One turn moves each row of this set onto another row. After a few examples, where does it send each row asked below?
zipe: [-19.4  11.8  -6.8  -7.4   0.6  -3.5  -1.1   7.0  -3.1   3.5   3.9  27.9
   3.8   3.6   0.3  -2.2  10.1   7.5 -14.5 -13.7   3.1 -15.0 -14.5  -5.2
  -3.9 -30.3  20.8  15.7  -0.2 -31.8  33.2  -5.6  -7.2  -6.3 -17.0 -16.6
  -3.5  26.0   5.4  21.4  -0.6  15.1 -12.1 -12.0  18.4 -10.1 -14.5 -10.5
   9.2   8.9  16.9  -2.8 -18.7   8.3 -11.4  30.7   6.1   7.3 -23.4   4.1
 -17.5  -0.8 -15.5   9.0 -12.6  11.8]
mubed: [ -8.7   1.5  -0.6  -9.2   9.1   6.6 -11.9  -7.9 -13.1   0.9  -0.7  16.9
   2.0  35.8 -14.9 -20.5   2.0  17.6  -0.8  -2.0  -5.1  -3.6  10.7   9.8
  -8.0 -19.3 -16.5  31.3 -12.0  -8.2 -22.4  16.7  13.0 -34.3   0.5  -6.4
  32.5   1.2  24.4  12.2   6.6 -32.7  -9.8   0.0  23.5  -0.4  -0.9 -13.8
   2.4  -1.1 -11.7  24.9   0.5   0.4  -6.1  -5.2 -25.8   5.6 -21.8  18.1
 -18.7  16.7   9.4   9.7   6.4   3.0]
kulif: [ -8.4  -2.3  27.6   3.7 -13.6   1.1  14.1  -3.1 -14.7   7.5   5.9  15.9
  -9.2  13.2   1.0 -10.8   5.7   8.0  -3.5   4.3 -10.1 -21.1 -19.6   8.2
  -1.1  11.5 -23.5  13.0 -11.8  12.9   0.1   0.4  -1.6 -27.5  -4.3 -17.4
  -6.9  -5.2  19.0   1.0  18.8  17.3   6.1   4.6  34.6 -16.0   0.3  10.4
 -12.1  15.5  -6.2 -19.9 -13.1   1.3   9.8   9.4   8.5  -8.7  29.6  15.6
   9.5  14.6 -14.0   8.0  -5.9  11.3]
pusem: [  1.5  -4.5  17.6 -14.7  -7.8   3.4   3.3  11.5  -2.9 -10.1  30.6   2.4
 -14.0  36.2  -1.0 -10.6   8.8  21.6  -1.1  -3.1   6.0   2.0  15.4   3.4
   0.7   1.9 -13.1  -0.6  14.5 -10.4 -16.5 -24.3  11.6 -11.4   0.1  20.8
  15.8  -8.8   7.9   4.7   5.4 -15.8  18.0  -6.6  14.2  -1.7  10.9  -0.1
 -13.9   0.1 -12.9  10.1 -10.4   4.5  17.5  -4.5 -23.2 -12.1  18.1  13.1
 -16.2   7.9 -17.1  -3.0   7.0 -31.2]
gora: [-17.6   0.3  29.6  -4.7 -21.0  -2.2  14.9   1.7 -20.0  -2.9   4.7  13.7
  -7.3  18.4   0.1  -6.8  -0.2  16.3  -6.1  13.7  -5.9 -19.4 -27.8   6.4
  -3.6  10.1 -18.2  12.8 -12.7  14.8  -2.2  -2.0   1.9 -20.3  -4.9 -19.9
  -6.9  -3.2  25.7   0.2  13.4   9.1  -0.9   8.7  34.7 -18.7   0.3   4.1
  -9.9  13.8  -7.1 -15.8 -15.1   9.5   0.1  10.9   4.5  -4.8  28.2  15.2
  17.1  11.3  -4.3   8.1  -3.2   1.4]
pap: [  5.6   1.3  18.1   1.7 -17.9   8.0   2.0 -17.3   4.2  17.6  25.5   4.0
 -11.3  -0.3 -10.4  -2.8  17.7   2.9   4.5  -5.3  -4.5 -26.8  10.3   6.0
  -0.4   7.1 -20.2   3.5  -9.2  -2.3  -7.4  -5.8 -16.1 -32.7   4.4   3.5
 -10.6 -10.0  23.8 -11.0  38.4  16.7   9.0  -9.5  12.4   3.0  -9.3  14.1
 -18.2   5.3   7.2  -6.1 -12.5   2.3   8.1  10.8   8.4  -9.8  18.5  12.0
  -2.6   2.7  -9.6   4.2  -8.3  13.4]
Bodef: [ -6.3   6.5   5.0  -6.0  17.1  -0.9 -13.7  -0.3  -4.6  -2.3   6.6  -0.1
   1.1   1.4   4.9  20.6  -4.8   8.8  -1.8  -8.7  -0.2  -7.1  21.7  12.9
   9.9 -27.9 -15.5  16.7  -2.2 -10.0 -11.1 -20.9  -4.1 -24.6  -7.6   1.1
  -8.2  -7.1   2.1 -15.5   8.7 -21.6   2.6 -25.1  20.9   2.1   6.1   1.7
 -17.2   3.3  14.1  23.4  20.5   8.6   4.3  26.3 -25.1 -10.9 -17.0   7.5
  -7.0  21.0 -13.8  -1.0 -15.0 -34.9]
gab: [ 10.8  -2.0  -8.8 -16.7   6.9  17.4   2.8  -2.4   7.7  -7.2  16.1   9.6
   0.5   0.1   2.7  11.5   4.9  18.3 -26.6  -5.4   0.5 -20.0 -11.9  25.4
  15.4 -16.5  -4.5  10.4  -9.1  -6.2  -0.3   1.5 -21.7 -30.3  -5.0 -22.3
 -11.3  -6.0  15.2  10.6  16.7 -10.3  11.3  -8.9  10.8   1.5   3.7 -11.7
  -4.1 -14.2   7.7  -3.0  16.9  12.7  21.7  -5.9  19.5 -16.9 -10.4  12.3
  -3.2  12.8 -16.0   5.7 -16.8 -14.5]
gadet: [-12.2  15.9   0.0 -28.6  -5.4   2.1   4.4  -2.9   0.5   2.1  -2.1  26.2
  11.5   3.7 -14.9 -12.8   8.7   9.3 -27.0  -3.7   4.0  -4.7  -7.1   4.2
  -1.3 -17.7  17.1  14.4  -8.8 -17.3   9.7 -16.6 -11.5   6.2 -14.2 -13.5
 -10.1  27.6   1.6  21.8  -0.1   1.9  -3.6 -11.9  29.5  12.7 -21.2  -9.8
  17.2  -6.4  15.7   2.6  -1.8   5.5  -6.3  25.0  12.2   3.3 -38.3   6.1
 -33.6  -3.6   3.1   9.8 -15.6   2.7]
donu: [  1.2  -5.1   0.7 -22.5   7.3   3.4  22.4  -7.0  -2.0 -17.3  11.5  12.7
 -13.7  24.8 -17.4  -3.5  -8.7   6.7 -16.7  -2.7 -18.8  -8.5  -4.3  20.2
  -4.3 -32.8  19.4 -21.2   7.9  -5.0  -1.4 -23.5   1.0 -12.3   9.2 -17.9
   9.0   2.3   8.0  18.5   8.2  -9.7   4.2  20.6   0.7 -10.9  -2.9 -14.4
 -16.0  20.1   6.5  18.2  -1.5  17.4  -5.8  20.5 -14.4 -10.3  -6.5  -2.7
 -19.7  10.6  -5.3  12.1  -3.8   0.9]
mus: [-12.9  -3.3  11.8 -16.2   1.5   1.2 -14.3 -21.8  -6.7 -13.8   0.8  10.6
   3.2  33.2 -12.7 -14.4 -10.3  15.7  -7.8  -6.8   3.5 -10.9   2.2  14.0
  -5.8 -21.3 -17.3  27.3 -12.7  -6.8 -24.6  18.3  12.5  -7.6   8.0 -15.8
  11.7  -2.4  17.0  12.8  -7.1 -32.8  -9.5   3.3  21.7  11.3   6.0 -17.0
   8.2   5.5   0.1   6.6  -6.0  18.8  11.9  -3.8 -11.9  10.6 -23.8  25.1
 -19.4  20.0   4.8   2.2 -11.8  -6.2]
foru: [  1.2   7.2  10.2 -25.3 -13.3 -14.5 -25.0  -2.0 -10.2  30.8  -8.0  11.4
  -9.9   3.2   6.3 -12.0  11.6   2.5  -1.3  -8.2  23.4 -15.6   4.3  -0.4
 -15.0  -4.0 -18.2  19.0  12.2 -14.0 -10.2 -26.7 -36.3   2.0 -13.7  -9.8
 -19.5  -3.5  -1.5   0.3  10.0 -11.4   4.9 -17.6  19.5   5.3  -0.3  -7.3
   5.3 -23.9  -0.1  -0.5   1.4 -19.1  17.9   4.5   3.3 -15.7   6.6  18.2
 -20.3  -7.2 -26.3  18.7 -20.6 -10.4]
Goti: [  2.6   4.9   2.6 -15.9  -5.3 -11.8 -25.1   2.3 -11.8  29.6  -9.5   7.4
  -4.5   1.0  14.9  -5.9   8.0   9.7   4.0 -11.0  14.8 -10.4  12.8  -3.4
  -8.7  -2.5 -21.0  22.7  10.5 -16.1  -8.6 -21.3 -37.2  -7.1  -7.6  -8.8
 -22.0  -4.3  -6.2  -8.4  13.5 -16.5  -4.6 -27.1  31.4   2.4   5.6   1.1
  -2.9 -17.4   4.1   4.0  11.7 -17.4  10.3   3.8  -8.4 -13.8  -0.9  18.1
 -15.6  -2.6 -29.9   5.2 -22.7 -21.7]
Sud: [-15.1   8.3 -13.8 -11.3  -4.4 -13.7   0.9   4.7  -6.8   3.8   2.7  29.9
   0.6   2.4  -5.4  -2.0  17.0   5.5 -21.0 -12.0   6.4 -13.5 -18.7  -5.1
  -1.0 -30.3  15.5  12.6  -7.9 -30.9  33.3  -2.2  -4.1  -3.2 -11.3 -19.4
  -4.0  23.2   1.8  22.8   0.5   7.9 -10.3 -10.9  19.0  -5.8 -13.0  -8.4
   9.5   6.1  19.7  -2.8 -14.7   6.0 -11.5  28.4   6.2  12.5 -20.6   6.7
 -14.5  -3.0  -6.6   9.2 -11.4   9.2]
lono: [-10.3   8.5   0.4 -10.0   3.9  -4.9  -3.1  17.8 -10.6   9.8  18.8  13.7
  -2.0  23.6 -17.1 -11.7  15.9  21.3  -6.4   2.9 -10.0   9.9  15.6   7.6
 -10.2 -15.0  -6.3  13.6  -4.6 -18.1 -14.2  -3.8   8.5 -36.0  -3.4   5.6
  36.7  11.9  19.3   4.2  27.8  -5.4  -3.6   9.6  -1.7  -8.5  -6.6 -11.6
   1.2  -7.0 -18.1  31.7  16.5  -9.3  -2.0  -0.4 -24.5 -16.2  -0.7  11.1
 -10.0   0.1  10.2  13.0  25.0  -1.7]
Nafev: [-17.9   0.5  17.5 -18.2 -22.8   8.8   7.0   2.9 -17.0  19.9   1.5  -3.8
  12.3  29.8 -11.1 -17.4   0.9   8.6  16.4  27.6  -1.0   9.9 -13.1   9.2
  -0.5 -29.1 -25.6  14.1  32.8 -24.3 -15.4 -36.2  -3.5   9.6   0.3 -14.3
   2.7  -7.3   8.7  -4.2  25.8  -1.6  -7.3  10.0  22.5 -13.4 -14.7  -6.5
  -5.4  -3.0 -11.2  19.0  -5.9  -8.9  -1.3   9.0 -15.9 -17.4   6.3   5.1
 -32.2 -11.9 -14.7  10.3  12.8   9.7]
tur: [-20.9  16.1  17.9 -22.7 -10.0   5.9  13.0   8.7 -26.4  10.8  -7.0  11.5
  17.4  35.3 -12.5  -9.9  -1.8  11.2  -0.5  24.8  -1.8  11.2  -3.1   1.0
 -16.8 -39.5  -8.1   1.4  15.3 -25.5 -13.4 -30.3  -2.8  -0.9   6.3  -7.9
  -2.2 -10.4   4.2  -3.3  20.7  10.4 -14.2  -5.8  16.8  -8.4 -10.0   8.5
 -21.6   2.3   2.7  20.0  -6.3 -12.1  -9.0   8.5 -15.8 -15.1   4.1 -12.8
 -31.1 -19.4 -11.9  22.3   5.4  24.0]
tavu: [-17.0  14.1  20.3 -18.4 -16.2   3.4  18.2  10.1 -22.5  20.0  -3.2   4.6
  14.7  32.4  -9.0 -12.7   0.9  10.9   9.6  26.7   0.4  10.0 -14.3   8.4
 -10.9 -39.4 -20.2   2.5  25.2 -26.9 -15.8 -30.2  -5.4   5.2   3.3 -11.5
   3.4 -13.6   8.6  -6.8  24.2   1.5 -21.6  -1.7  22.4 -12.4 -12.2   1.9
 -14.8   1.7   0.5  23.0  -5.0 -14.6  -7.4   4.2 -16.1 -11.4   4.2  -4.5
 -26.5 -20.4 -10.9  14.7   9.0  16.4]
nav: [-23.0  -9.6  30.1  -8.3 -24.4  -3.8  11.9  14.9 -19.6  -2.9  -0.7  10.7
  -7.3  26.8   4.6 -11.0  -6.1  25.5 -15.0  10.0 -11.2 -14.7 -31.1  12.1
  -7.4  -7.7 -13.8  12.4  -3.5  20.1   4.3  -7.6  -3.1  -7.1  -3.3 -18.3
   4.3   2.1  22.5   8.7   1.6  -1.7  -1.1  13.0  35.1 -21.3  -2.2  -6.5
  -4.8  12.8  -8.5 -11.4 -14.5  11.0   4.3  12.3   4.0  -6.3  24.7  11.0
  10.3  13.0  -4.7   7.6   1.1  -6.0]
Kogum: [ -9.5  -5.9  -4.8  -3.2   6.1  -5.2   5.6   4.2  -0.1  -2.5  28.6  17.2
  -9.3  12.5   9.2  17.7  12.1   6.2  -9.6 -20.6   5.6 -11.9  -7.5  -6.6
   4.5 -27.0  13.3   0.4   4.7 -25.9  43.4  -1.0   1.9 -10.7  -8.8 -12.5
   8.9  12.0  14.5  18.2   1.1   4.4  -4.0   2.0   7.5 -16.5   6.8 -12.2
 -11.7  13.5   2.4  -3.7 -26.3   5.5  -4.1  13.2  -8.2   9.3   7.1  10.0
   0.5  -3.1 -20.9   7.9   1.9  -1.0]
vad: [-12.0   6.6  -3.1  -9.9   7.0  11.2 -15.5  -1.1 -14.2   0.2   1.2  16.8
   0.6  32.0 -14.8 -19.1   0.6   8.2  -0.4  -9.0  -1.6   1.7  11.1   5.9
  -8.6 -18.6 -16.4  36.3 -19.0 -17.5 -25.0  16.7  13.1 -27.2   0.0  -6.3
  31.5  -1.9  23.6  13.6   6.1 -24.4 -10.4   2.5  19.1  -0.4   5.0 -18.9
   5.0  -2.9 -13.3  27.4   1.9  -1.2   1.2   0.4 -23.1   1.5 -22.6  17.9
 -15.0  17.8   8.5  15.0   6.5   1.6]
neket: [-14.9   4.3   4.4 -14.1   5.9   6.0 -14.1 -13.8  -9.9  -7.9  -1.2  14.2
  -1.8  34.6 -17.6 -20.0  -1.3  12.9  -4.1  -5.0   4.5  -0.5  12.7   8.0
  -9.1 -17.4 -12.5  32.2 -20.0 -10.4 -25.8  18.4  13.1 -26.6   1.1  -9.6
  22.9   1.6  18.1  11.7  -2.5 -30.4  -6.1  -3.4  24.6   5.5   5.2 -16.0
   7.1   4.7 -13.5  16.7  -4.9  14.0   3.4  -6.8 -19.7  11.4 -18.4  18.1
 -19.0  20.4   9.5  10.1  -1.0   3.3]
sifa: [ -4.1   6.4   9.3 -13.0   3.0 -15.6 -28.3   6.4 -12.1  19.9  -5.3   5.8
   3.2   2.3   8.8   0.8  -0.5   6.8   7.3 -11.9  14.8 -14.0  14.9  -5.8
  -6.3 -10.4 -27.7  30.1   5.7 -17.0 -15.2 -18.4 -27.7 -15.7  -9.4  -0.5
 -15.6  -6.1  -2.8 -12.7  10.4 -11.1  -2.0 -27.7  30.8   1.4   6.8   6.6
  -9.3  -7.9  11.8   6.5  15.1 -14.3  14.2  10.8 -13.7 -12.4  -3.3  11.1
 -12.0   5.8 -27.4  -1.1 -23.3 -30.0]
pur: [ -6.6  -0.1  28.1   6.1 -18.8   1.5   5.8  -4.3 -12.0  10.4   5.4  15.6
  -9.4  12.8  -5.9  -8.8   9.2   5.4 -10.7   7.4  -4.0 -25.8 -16.9   5.4
  -0.5  14.7 -17.4  11.7 -15.6  15.4  -1.7  -2.1  -5.1 -24.7  -2.0 -19.0
  -4.1  -6.9  26.1   0.7  12.7  17.4   0.2   5.3  30.4 -18.5   0.5  13.6
 -15.9  15.0  -8.4 -15.3 -14.0   2.4   4.6  16.5   7.8  -6.4  22.7  12.7
  14.8  14.8  -9.6   5.7  -5.4   7.2]
rifuf: [-21.0 -11.8  27.3 -20.4 -16.4 -18.2  -7.6   5.8  -4.9   5.1  25.5  -3.1
  -8.0  -5.6 -10.4   2.9  25.1  17.6 -11.1   5.4  -6.8   0.0  -5.2  -1.0
   3.1  -7.6 -10.6 -10.2  11.3 -36.5   7.2 -28.9   0.0  -5.8 -10.4   3.5
  -2.4  10.9   9.4  -2.8  13.3  13.5   7.7  -4.9   0.0  -8.5 -16.3   2.9
   8.8  -6.2  16.0 -11.4  -1.7  12.0   5.1  13.2   8.6 -22.0  19.0   3.7
   4.0 -16.7  -3.3  16.5   4.1   1.1]
fote: [ -4.2   8.4   2.6  -7.0   0.2 -12.3 -25.1   1.6 -10.3  21.3  -3.4   6.2
   0.8   1.8  10.5   2.0   0.9   6.6   6.2 -10.3  22.6 -10.5  15.3  -2.7
  -5.8  -5.1 -19.1  29.4   4.5 -19.2 -12.9 -21.3 -24.3  -8.2  -6.3   4.0
 -23.5  -9.5  -2.5 -10.2  12.6 -15.9  -0.3 -35.8  31.2   0.4   9.8   3.6
  -3.5 -11.3   8.4   9.1  14.1 -13.9   9.8   7.6 -14.2 -11.9  -4.4  17.1
  -9.1   3.9 -23.8   3.0 -23.8 -26.4]
Zegu: [ -9.7  13.0 -13.6 -21.3  -2.1  -2.8  -1.0   3.9   1.6   4.4  -1.3  28.7
   4.2   3.5  -5.8  -8.5   7.6   2.6 -23.1 -13.0   0.2 -13.6 -13.2  -1.8
  -6.0 -25.2  16.5  11.7  -6.5 -28.0  25.0 -10.3  -4.3  -2.0 -14.1 -18.0
  -6.4  32.7  -4.9  18.8  -2.1   8.9  -5.5 -14.6  25.0   1.7 -18.5  -5.0
  13.9   3.7  12.5   1.0  -9.8   8.1  -8.9  27.9   9.4   6.3 -27.1  11.6
 -28.1  -0.1  -5.2   9.7 -14.4  13.8]
zakud: [-23.2  14.3  20.4 -14.3  -5.2   9.9  17.4   7.0 -19.9   7.5  -5.8  17.6
  13.7  39.2 -11.1 -10.9   2.5   6.9  -1.5  25.9  -0.1  10.3  -6.4  -4.1
 -16.4 -39.3 -15.8  -1.2  14.4 -26.0 -14.3 -30.7  -4.3   2.1   6.5  -7.9
   1.4 -12.2   8.2  -4.5  26.5   8.4 -20.4  -4.6  14.9 -12.8 -12.5   9.5
 -23.1   3.5   4.9  18.8  -9.4 -13.7  -8.3   2.8  -9.6  -8.6  -4.1 -11.1
 -32.3 -24.8  -8.8  18.1   4.1  14.4]
Ruzo: [ -2.7   3.7   4.8 -20.3  -7.3  10.0 -17.1   4.2  -9.1   4.1  25.6  -9.7
  12.1  10.8 -17.9   5.4   8.5  13.3  -7.4   1.9   1.7   1.3   5.2  18.6
  -6.3 -36.3  -7.0   2.3   9.5 -20.4 -16.9 -19.0 -25.6 -21.4  -3.4  10.8
   9.5  10.6  24.6  -7.1  26.1 -23.2  -1.4 -28.1  -6.5   9.9 -18.4 -26.0
  -5.8 -27.4  15.8   9.9 -10.6  -4.1   2.3  -3.1  -4.2  -3.2 -22.7   8.1
 -24.5 -11.3   3.6  18.6  -6.9  12.0]
mak: [-16.1  14.3  11.0 -27.7   1.6  12.9   9.1   6.3 -11.5  -8.1  -1.0  26.5
  11.1  28.0  -2.3  11.9   3.3  18.3 -25.3   5.5  -7.7   1.7  -4.7  -4.5
 -10.1 -48.7   9.6 -11.6  -5.0 -23.2 -13.7 -25.3 -10.2 -18.9   5.7  -7.1
   1.7 -10.1   2.7  -1.2  25.1  15.9  -5.8 -24.5  -0.6  -0.3  -4.4  12.5
 -19.9  -7.8  22.4   6.8  -8.8  -7.1   1.4  -7.2   4.2 -13.5 -11.2 -10.1
 -18.8 -16.5 -10.5  28.4  -0.7   9.7]

gora -> tavu
gadet -> mus
Sud -> mubed
And these:
zakud -> sifa
Kogum -> lono
pusem -> rifuf

